In the rows, 128 means zero.
Rotation paths and how fast each direction turns (degrees a step):
Each turn is a multiple of 5 degrees from 10 to 175, or 0.
Each row of a path follows its step; steps can be skipped.
Rotation 1:
step 1: [123 134 134 135 138 120 122 125 130 128 129 135 115 127 129 125 127 123
 121 132 124 129 130 126 123 122 139 122 122 128 129 139 120 130 129 129
 136 127 124 116 134 128 127 118 126 134 132 129 131 125 123]
step 2: [126 141 133 128 134 128 122 122 134 127 115 134 128 134 124 117 129 126
 137 126 128 130 134 122 122 131 133 127 123 124 132 124 122 122 128 123
 117 133 130 128 134 132 129 136 125 130 134 127 125 132 117]
step 19: [121 124 135 123 129 128 120 140 138 123 128 122 131 123 126 130 117 131
 136 126 127 139 127 129 136 138 123 128 138 129 130 122 125 121 126 130
 134 123 134 127 127 121 132 124 124 129 130 119 135 128 125]
step 21: [115 139 126 125 132 120 124 133 123 127 129 135 138 127 125 127 129 133
 119 132 131 118 131 124 126 118 128 129 131 129 124 132 131 137 124 125
 136 125 128 125 125 113 131 134 128 128 129 131 121 133 130]
step 22: [126 138 128 125 120 127 124 127 130 132 131 127 126 140 125 120 124 133
 128 123 126 135 127 131 118 128 118 138 131 130 123 130 119 128 120 128
 131 132 128 118 123 117 128 137 128 134 122 128 136 134 128]
step 26: [131 131 125 128 122 123 128 124 131 130 131 127 125 117 135 121 122 124
 133 128 124 126 133 120 117 142 133 118 133 133 121 126 123 123 135 120
 126 127 126 137 127 115 133 133 130 132 129 124 125 124 130]
step 27: [125 123 123 127 117 126 127 130 138 129 124 120 127 127 140 130 131 125
 133 120 129 135 133 124 141 141 129 125 140 129 135 124 127 122 119 125
 130 123 128 130 122 133 129 132 130 131 130 133 126 130 125]
step 33: [127 138 117 136 136 127 133 124 126 125 125 132 119 119 127 126 130 119
 119 133 129 122 129 126 120 119 132 123 130 125 129 136 129 128 129 126
 130 136 122 124 137 126 130 123 128 140 137 134 130 132 127]
Speeds:
[126 130 127 128 127 129 129 127 128 128 126 129 129 127 126 125 127 125
 126 126 128 129 126 128 126 125 128 130 125 128 129 130 125 127 128 129
 128 129 131 128 127 127 129 128 129 128 130 130 128 127 127]  35
[130 130 128 128 130 126 129 129 125 126 128 128 131 129 127 127 129 128
 130 128 125 127 132 127 128 129 128 126 127 130 128 129 126 129 131 130
 126 127 128 130 127 127 126 129 126 126 129 130 128 128 128]  135
[131 126 125 126 126 131 127 129 129 127 130 129 128 128 129 128 129 129
 125 128 128 126 130 128 126 128 130 128 128 127 130 129 128 128 129 130
 128 130 129 128 130 132 125 129 127 128 128 130 130 130 131]  145
[126 128 130 128 125 128 126 130 127 127 131 129 130 126 129 129 128 126
 128 128 128 128 129 130 128 128 127 129 126 128 126 126 130 128 128 129
 129 128 129 128 124 125 127 129 128 128 130 127 130 132 129]  10
Rotation 2:
step 3: [120 132 121 109 121 128 130 127 133 134 135 126 127 132 128 127 127 140
 130 123 132 119 122 135 135 117 124 129 130 131 120 121 134 130 128 131
 121 131 131 131 128 130 138 130 125 122 133 129 125 127 126]
step 7: [125 129 130 115 127 126 126 122 136 118 124 127 131 128 134 123 133 122
 127 129 128 132 129 141 124 121 126 124 124 125 120 126 126 126 128 129
 128 111 122 137 128 133 120 138 127 131 137 132 131 125 128]
step 8: [125 127 126 127 127 133 133 120 139 137 125 134 124 129 132 119 122 132
 131 126 137 133 124 127 132 127 130 126 127 129 123 127 141 131 135 144
 129 126 128 126 126 124 120 123 126 117 127 125 124 118 125]
step 12: [120 121 125 134 125 133 126 125 131 122 124 119 128 129 126 127 128 139
 128 129 134 133 132 140 128 130 127 116 142 121 132 132 129 128 119 131
 132 126 131 132 130 134 117 135 121 122 126 135 130 120 128]
step 19: [128 136 131 124 133 129 130 132 146 130 121 130 127 131 131 128 129 131
 137 126 121 125 129 129 125 136 132 130 130 127 129 124 123 134 125 131
 123 113 114 137 132 131 131 127 130 122 132 121 132 122 122]
step 21: [126 132 127 121 135 120 124 121 131 129 136 131 131 130 128 130 131 129
 130 134 133 119 130 139 135 124 123 131 131 141 126 124 151 127 126 131
 136 128 126 128 129 128 128 134 133 132 129 130 122 124 123]
step 33: [123 138 136 127 118 131 127 122 137 133 129 131 132 125 124 128 122 140
 133 126 126 120 122 134 135 127 134 127 126 124 123 134 140 131 135 135
 131 128 128 129 124 129 126 134 129 124 124 120 115 124 125]
step 36: [130 125 131 124 128 129 116 129 144 115 128 131 129 139 126 122 122 135
 112 132 130 131 125 131 128 135 126 132 127 126 129 123 133 129 130 122
 129 131 119 136 130 125 128 136 136 125 129 124 132 128 128]
Speeds:
[128 130 129 130 127 129 126 130 127 127 129 129 129 130 128 128 127 125
 127 130 128 128 127 129 129 127 125 126 130 128 130 128 128 127 127 128
 133 128 127 126 127 127 128 129 132 129 130 130 126 128 128]  70
[129 127 128 125 128 126 129 128 128 129 128 129 129 129 126 129 129 129
 128 128 128 130 130 127 127 127 128 128 129 129 126 131 129 126 126 133
 130 128 130 129 128 129 127 130 127 125 128 128 125 128 131]  85
[128 130 125 127 129 130 128 130 127 133 128 129 128 129 128 128 130 127
 129 127 127 129 127 128 128 129 128 128 127 131 129 127 130 126 128 127
 126 127 127 126 128 128 128 127 129 123 128 130 129 128 127]  135
[126 127 127 128 128 131 130 130 127 130 130 127 128 128 127 125 127 128
 125 128 132 129 128 125 126 129 129 124 127 126 128 129 129 127 127 128
 127 129 130 128 128 127 128 130 129 129 129 127 130 128 129]  175
[125 130 128 130 129 130 127 126 127 130 128 132 130 125 126 128 127 127
 127 128 129 126 128 130 127 127 128 131 128 128 131 128 127 128 126 130
 129 125 130 130 131 127 127 127 129 129 127 126 128 129 128]  175
[130 127 127 131 130 130 127 128 131 128 128 128 129 128 131 125 129 127
 128 128 126 130 128 128 128 129 125 128 128 127 127 127 127 130 126 127
 127 126 129 132 128 129 129 128 128 128 125 129 126 126 131]  60
[129 126 128 129 130 127 127 127 131 128 130 129 130 129 129 127 129 128
 128 128 128 127 124 126 130 127 130 129 130 125 131 127 132 127 127 129
 129 130 130 125 129 128 126 129 126 128 125 129 128 129 127]  115
Rotation 3:
step 1: [130 124 128 120 137 134 122 133 133 129 131 126 130 118 127 130 134 127
 135 117 124 127 124 124 132 119 125 120 132 120 136 120 122 125 124 131
 133 125 128 129 127 131 137 130 141 126 128 130 133 122 129]
step 4: [127 131 127 117 127 124 134 134 123 124 132 115 127 119 126 124 133 124
 130 126 128 127 116 135 128 134 119 132 135 135 139 124 123 128 125 126
 134 133 131 127 126 130 131 130 120 123 126 123 121 134 127]
step 13: [132 134 131 117 126 124 131 139 124 123 133 135 123 122 118 134 129 135
 129 123 137 138 128 132 129 131 124 129 133 131 134 120 130 119 122 128
 120 133 130 130 132 134 124 125 128 123 129 126 127 122 122]
step 23: [134 127 129 123 119 132 132 127 136 124 136 130 131 120 133 121 131 127
 128 120 128 124 127 126 128 121 118 131 133 124 131 120 125 117 121 135
 125 121 133 122 136 136 130 127 128 124 133 121 125 126 133]
step 25: [132 134 130 131 133 132 136 124 132 137 137 131 124 129 126 123 124 134
 132 125 137 136 130 126 126 131 117 126 133 131 134 136 134 136 126 125
 128 125 127 128 121 133 128 129 124 132 127 121 112 122 126]
step 28: [138 134 127 119 137 124 129 120 129 132 131 138 123 128 129 128 124 128
 131 124 136 130 128 131 132 132 140 122 134 124 122 126 127 128 119 126
 126 121 125 141 136 137 126 128 127 128 132 133 126 131 125]
step 30: [133 132 123 136 126 137 125 133 133 128 133 129 125 120 127 129 128 131
 133 138 128 129 125 121 138 122 125 130 134 127 121 124 129 122 120 128
 133 136 122 131 129 124 124 127 128 118 126 138 118 134 135]
step 34: [137 137 133 127 130 126 126 130 123 123 137 126 124 136 132 131 133 134
 132 127 133 128 133 131 129 122 130 119 134 129 132 131 134 123 131 131
 140 124 133 120 126 136 132 139 129 124 130 120 119 130 129]
Speeds:
[129 127 129 128 127 128 128 130 128 130 129 126 128 129 129 131 130 126
 126 126 127 129 127 126 128 128 130 131 130 131 128 127 126 128 127 128
 126 128 125 129 130 126 129 126 128 125 129 130 127 129 127]  40
[129 129 130 131 127 125 127 129 130 126 129 127 128 130 128 125 128 126
 128 128 126 129 129 131 130 126 126 129 128 129 126 128 128 126 128 126
 129 127 127 126 127 128 129 130 126 127 127 130 127 129 130]  95
[131 127 127 130 128 129 126 126 130 128 128 129 127 129 127 126 126 126
 130 130 128 129 125 125 128 128 130 127 130 127 129 126 125 126 127 124
 128 128 129 129 128 128 129 128 129 128 129 128 131 128 129]  160
